One vector is turned by the same rotation once a tick. Each row is the vector after some number of ticks, and that number follows the row.
The counts run from 0 to 86.
[ -7.6  -1.4  21.0  -3.2  18.4  53.4  -8.1 -35.8  51.1  10.6  66.8] => 26
[-56.3 -37.0   2.1 -42.5   0.8 -31.5 -10.4  -8.6  35.2  44.6  36.9] => 21
[-30.9  32.6  59.3  -1.3 -15.9  20.4 -60.3 -11.1  35.4  26.0 -22.5] => 64
[ -1.6 -56.8 -38.0  -5.0  40.5 -55.2  37.1  35.2   8.3  22.8  25.9] => 6
[ 63.4   6.7  -1.6  50.3  46.8  11.0  18.0  36.4  -5.0 -18.7 -23.4] => 12
[ 29.0 -37.2 -55.2   2.2  19.4 -27.7  57.9  15.3 -26.6 -21.5  21.0] => 72
[ 25.5 -40.6 -57.0  -0.1  26.2 -32.7  56.4  19.1 -24.1 -14.5  21.4] => 23
[-60.5 -31.3   2.1 -44.6  -3.7 -24.2 -14.9 -15.9  30.4  40.1  37.1] => 86
[  7.5  -1.4 -22.9   5.9 -13.2 -54.2   6.1  37.5 -46.3  -4.6 -66.9] => 34
[ -1.1   9.3 -26.0 -11.0 -41.4 -40.5  11.1  12.0 -59.1 -21.3 -58.5] => 2
[  9.7   2.8 -21.8 -14.4 -22.4  48.4  28.0 -53.3 -17.0 -39.5  50.7] => 41
[-62.0  -2.6   1.0 -53.9 -53.7  -9.2 -20.2 -38.1  -5.7  12.1  17.8] => 20
[-67.6 -11.3   2.5 -53.1 -43.2 -10.6 -20.4 -35.6  13.3  25.0  24.7] => 4
[ -2.3  -3.7  26.9   6.5  38.3  44.9 -11.7 -20.4  59.4  16.6  59.1] => 10
[-38.1 -50.0  -9.3 -27.2  21.9 -40.6   1.7  10.2  35.3  46.7  34.7] => 54
[ 62.8   6.6  -1.0  54.7  55.7   8.6  10.2  39.1   3.1 -10.5 -22.2] => 77
[-28.0  10.5 -20.8 -31.7 -67.5 -14.9   4.5 -22.5 -51.4 -22.9 -28.4] => 19
[-57.5  -1.0  -3.5 -53.4 -57.5  -4.0  -9.8 -39.2 -15.5   5.0  13.7] => 85
[  0.2   1.2  26.4   2.4  25.6  51.7 -14.5 -26.3  51.6  12.3  59.7] => 75
[  0.0   6.5   0.9 -14.2 -15.3  59.6   7.5 -55.2  16.3 -19.2  67.2] => 9
[  2.0  -5.9   5.3  14.4  14.4 -55.4 -10.8  56.2  -7.8  22.5 -65.4] => 17
[ -9.4 -54.5 -31.6  -7.1  40.8 -49.2  30.9  29.1  18.1  29.2  28.5] => 71
[  8.3 -54.5 -38.5  -4.3  39.4 -48.8  42.8  33.3   2.1  18.4  26.5] => 55
[ -3.9  -4.6  14.6  16.3  21.6 -49.9 -21.4  55.4   7.3  33.2 -57.2] => 33
[ 35.2 -14.6  18.7  38.3  67.0  17.9  -2.3  27.9  45.5  18.0  19.8] => 11
[ 13.2  -8.1  27.2  19.1  55.5  31.9 -11.4   3.0  62.7  25.0  45.7] => 43
[  4.3   6.9  -9.4 -15.0 -14.5  55.0  17.4 -56.5  -1.0 -33.3  58.3] => 25
[-29.3  44.1  54.7  -4.2 -28.3  32.6 -54.0 -19.7  23.0  11.5 -23.1] => 80
[ 36.5  48.3  13.2  28.0 -24.7  44.7  -8.1 -15.0 -29.3 -46.0 -36.4] => 46
[-21.7   4.7  40.1   8.3  18.4 -31.8 -44.6  36.0  33.4  47.7 -40.0] => 65
[-66.6 -27.4   5.8 -48.4 -17.2 -21.3 -14.7 -20.2  26.9  37.9  36.9] => 37
[26.2 -9.2 24.8 34.1 67.5 21.2 -4.2 22.1 53.6 22.6 26.3] => 76
[  3.4  -7.7 -13.6   9.2   1.0 -59.1   1.5  47.8 -31.0   8.2 -66.1] => 50
[50.2 -4.5  9.4 48.8 66.9  9.2  6.1 37.1 23.2  5.3 -3.8] => 44
[ 26.1  -8.4 -43.9  -4.8 -13.3  20.9  45.2 -33.8 -35.8 -48.0  37.7] => 73
[ 27.2 -11.3 -52.3  -2.0 -12.3  14.8  51.0 -28.7 -39.8 -46.6  33.2] => 24
[  7.9  53.6  29.8  10.4 -41.7  49.3 -29.8 -31.8 -14.7 -30.3 -29.8] => 14
[-30.5  23.5  55.1   1.5  -4.1   7.8 -58.8   4.7  39.8  30.8 -24.9] => 48
[ -7.1 -10.6  13.7  16.5  18.5 -59.2 -20.0  55.3   0.9  33.2 -57.9] => 82
[-47.9 -44.8  -1.0 -36.4  15.5 -39.2  -4.0   5.2  35.6  47.9  33.8] => 5
[ 18.9 -50.5 -48.1   3.2  33.0 -42.0  48.1  29.0 -13.9   2.8  19.4] => 39
[ 61.7  32.3  -4.9  43.2   7.6  26.2  13.8  12.5 -32.0 -41.1 -36.3] => 29
[-53.0 -38.6   1.2 -39.1  11.6 -32.4  -6.3  -4.2  34.7  47.1  40.4] => 70
[-43.6   9.3 -14.3 -45.8 -70.5  -9.8  -5.3 -37.4 -34.6 -14.0  -5.7] => 52
[  2.1   2.3 -25.1  -1.9 -25.7 -50.3   9.6  27.9 -55.9 -15.3 -61.0] => 18
[-17.2   0.9  26.8  10.6  20.2 -40.1 -32.9  49.3  24.8  44.7 -51.3] => 49
[  0.1  -1.7 -22.6   0.4 -18.5 -53.2  10.0  34.8 -49.3  -8.9 -62.4] => 83
[ 49.8  39.1   0.0  32.5  -6.8  32.0   6.3  -0.5 -36.4 -49.4 -39.5] => 13
[-13.5   8.7 -27.4 -25.1 -60.3 -28.4   7.7  -9.2 -57.3 -26.1 -38.4] => 35
[ 67.5  15.1  -3.4  54.3  39.6  12.8  16.1  34.7 -10.6 -22.3 -28.7] => 61
[-21.3   9.4 -28.8 -29.1 -62.3 -26.2  11.2 -13.2 -55.6 -23.0 -30.9] => 84
[ 54.2  32.4  -2.3  40.9   1.1  27.9  11.3   9.8 -34.6 -43.0 -38.7] => 78
[  1.3  55.1  34.3   5.7 -38.5  48.5 -31.6 -28.8  -7.6 -24.4 -30.2] => 63
[ 22.5  57.3  21.6  15.7 -36.3  49.8 -19.3 -23.8 -26.5 -38.1 -31.5] => 30
[ 29.7 -31.7 -56.6  -0.7  12.2 -25.7  58.6   9.5 -35.5 -25.9  20.5] => 7
[-28.9  38.4  57.6  -2.5 -17.1  30.5 -56.4 -13.8  31.6  18.8 -21.0] => 15
[-22.2  47.0  50.3  -1.1 -29.5  40.2 -52.2 -23.8  21.1   2.7 -18.3] => 31
[-15.8 -57.9 -27.9 -13.0  37.4 -52.1  25.3  26.5  21.0  36.2  26.5] => 22
[-66.6  -9.5   1.8 -56.8 -48.0  -9.8 -17.4 -38.7   1.7  16.6  23.5] => 69
[-31.8  10.3  47.3   5.4   8.8 -15.2 -55.3  23.4  39.0  45.5 -33.6] => 81
[ 22.3   1.6 -35.8 -12.1 -20.7  37.5  39.2 -45.3 -27.6 -44.8  46.6] => 57
[ 31.1 -19.6 -55.8  -2.3  -1.3   0.8  55.8 -10.5 -37.7 -40.9  26.4] => 40
[ -7.6   6.8 -29.7 -14.6 -47.9 -37.5   9.0   6.2 -57.1 -22.3 -50.0] => 51
[-53.9   0.7  -6.7 -50.9 -61.9  -7.0  -8.0 -38.3 -18.0  -0.2   7.5] => 36
[-13.1  52.6  47.3   0.8 -39.5  48.1 -41.0 -30.3   6.4  -8.6 -25.8] => 47
[38.9 -9.2 15.1 42.2 69.7  9.2  4.4 32.3 45.4 13.9 11.2] => 60
[-29.5  13.3  50.9   3.4   8.4  -5.4 -55.7  19.4  40.0  45.3 -33.4] => 32
[  3.1   8.1  -4.0 -16.7 -18.6  60.5  15.4 -57.8   8.8 -30.2  60.5] => 74
[ 18.5  -5.3 -40.6 -13.1 -18.4  28.5  41.7 -37.6 -33.0 -41.6  38.7] => 8
[ -5.6   7.9   7.7 -14.4 -10.1  62.1   1.4 -55.3  25.1 -13.9  62.5] => 58
[ -5.2   3.9  12.8  -7.8   5.4  56.4  -7.6 -43.9  36.8  -0.5  65.5] => 42
[ 32.3 -30.4 -56.5   3.7   9.1 -14.5  59.8   5.1 -35.4 -33.3  23.8] => 56
[-34.0  10.2 -21.3 -36.3 -67.3 -15.2   2.0 -24.4 -46.2 -21.5 -16.6] => 68
[-64.2 -15.2   3.4 -53.0 -30.4 -13.4 -15.9 -30.5  16.9  27.2  30.9] => 53
[-29.2 -52.1 -18.0 -19.7  33.0 -48.1  12.5  19.6  30.4  40.2  32.6] => 38
[-42.7  11.0 -14.6 -41.4 -70.1 -11.4  -3.7 -30.9 -38.1 -18.0 -15.6] => 3
[ 60.1   3.1   2.9  50.6  57.5   9.9  14.2  39.9  13.2  -1.9 -12.0] => 28
[ 11.9  53.6  24.1  14.1 -40.6  48.8 -21.7 -27.4 -20.4 -36.1 -30.1] => 79
[ -1.7  -9.3  -0.2  10.9  12.2 -58.9  -6.4  56.8 -14.0  21.6 -63.2] => 66
[ 64.8  22.6  -5.6  45.9  26.7  18.0  16.5  24.3 -19.6 -34.4 -33.2] => 45
[  4.7  -6.3  -7.9  13.7   4.7 -54.3  -2.8  54.7 -21.4  13.6 -69.2] => 1
[ 48.3  43.1   1.4  31.8 -16.3  35.5   0.3  -2.7 -37.2 -48.0 -37.3] => 62
[-25.3   6.6  46.1   6.3  14.7 -21.1 -47.8  32.5  37.4  48.6 -42.1] => 16
[ -0.4   2.2 -28.9  -5.6 -35.5 -45.5  11.7  19.2 -58.7 -19.9 -58.4] => 67
[-14.2   1.5  33.0  14.9  22.1 -35.8 -38.8  44.8  27.4  41.4 -46.4] => 0
[ 23.8 -11.2  23.6  28.5  64.7  24.0 -10.2  14.2  57.0  23.5  33.7] => 27
[  3.6  -4.1  27.3   9.6  44.3  43.9 -12.8 -13.0  61.1  19.4  51.6] => 59
